Here are the same points, seen from different sides; a view may also be mirrored.
A view may leave some points out, and in a few views one point is out of place. Which views, in the order they come, and which point in each? Write - if none.

Scene 1 (6 views)
A:
  topap [-0.81  0.72 -2.23 -0.18  0.00  2.05 -1.14  1.92]
  Pok [ 0.43 -0.81 -4.17 -0.99 -0.36  1.17 -1.00  2.54]
  kasov [ 0.00  0.02 -2.26 -0.11  0.08  1.15 -2.29  1.73]
  zelo [ 0.40 -1.28 -2.17 -0.31  0.43  0.38 -0.84  1.94]
  raz [ 1.59 -1.38  1.26 -0.28 -1.56 -0.47 -2.44  3.23]
  bap [ 0.99  0.54 -3.58 -0.58  1.33  1.27 -1.43  0.74]
  kidu [ 0.10  0.20 -2.31 -0.31 -0.06  0.81 -0.86  2.70]
B:
  bap [ 1.18 -1.58  1.95 -2.15  1.84 -0.43 -1.42 -0.51]
  kidu [ 1.85 -2.61  1.07  0.24  2.25 -0.67 -0.69  0.03]
  zelo [ 0.70 -1.99  1.62  0.20  1.91 -1.22  0.04 -0.24]
  roku [ 1.27 -1.78  1.88  0.14  2.78 -0.38 -0.97  0.22]
  topap [ 1.51 -3.09  0.88 -0.90  3.01 -0.05 -0.83  1.02]
  Pok [ 1.98 -2.97  1.80 -0.52  0.83  0.21  0.21 -0.65]
  raz [ 1.16 -0.96 -1.45  2.34  1.47 -3.38 -0.09  1.00]
C:
  Pok [-0.49  1.84 -0.40 -1.82  4.01  0.49 -0.04  2.47]
  zelo [-0.61  1.63  0.15 -1.31  1.80  1.16  0.68  1.89]
  topap [-0.40  1.99  0.79 -1.65  3.22  1.62 -0.95  0.03]
  kasov [ 0.12  2.45  0.48 -1.86  2.10  0.80 -0.67  0.77]
  kidu [-0.04  1.71 -0.32 -1.22  2.84  1.50 -0.04  0.90]
  raz [-0.22  3.53 -2.51 -1.30 -0.57  1.77  1.54 -0.06]
  bap [-0.41  1.06  1.18 -0.68  2.68 -0.64 -0.91  1.32]
  roku [ 0.54  1.32  0.72 -1.20  2.13  1.54 -0.26  1.21]
D:
  kasov [-0.01  0.08  2.15 -1.27  0.87 -0.49  3.64 -0.51]
  bap [-1.82  0.95  2.22 -2.34  0.27 -0.23  2.87  0.17]
  zelo [ 0.04  0.74  0.39 -1.44  1.17 -0.34  3.51  0.49]
  roku [-0.50 -0.08  1.14 -0.99  0.87 -1.28  3.09  0.10]
  Pok [ 0.39  0.07  1.72 -2.62 -0.15 -0.32  3.64  1.68]
  raz [ 3.03  0.35  0.29 -0.35  2.98  0.95  2.56 -1.95]
E:
  roku [-0.76 -0.69  0.42 -0.31 -0.44 -0.18 -0.28  0.80]
  zelo [-0.32  0.18  0.07 -0.26 -0.51  0.59  0.92  1.50]
  topap [-1.35  0.04 -0.77 -1.17 -0.11 -0.72 -1.01  0.46]
  kasov [-0.87 -0.28 -0.70 -0.22 -0.03 -0.30  0.29 -0.02]
  kidu [-0.96  0.60  0.07 -0.10 -0.39  0.11 -0.44  0.86]
  raz [-0.78  0.79 -2.06  3.50 -1.62  0.24  1.28  1.73]
  bap [ 0.32  0.28  0.83 -1.55  0.14 -1.09  0.70 -0.14]
  Pok [-0.85  1.31  0.67 -1.17  0.50  1.52  0.30  0.08]
F:
  kidu [-4.01  2.13 -6.29 -0.69 -3.64  0.49 -2.24  3.73]
  topap [-4.14  3.06 -5.13 -1.22 -3.78  0.24 -3.12  4.39]
  bap [-5.60  1.62 -6.42 -0.70 -2.35 -0.84 -3.72  4.35]
  raz [-2.17 -0.83 -6.35 -1.13 -6.57  0.45 -2.06  2.03]
  Pok [-4.59  2.88 -7.60 -1.25 -2.55  1.08 -3.11  3.06]
  zelo [-4.42  1.45 -6.83 -1.81 -3.62 -0.29 -2.07  3.07]
  kasov [-3.57  1.96 -5.89 -1.08 -3.58 -0.49 -3.49  3.51]
  roku [-3.99  2.22 -5.92 -0.92 -2.98 -0.79 -2.06  3.78]
Moved in: -
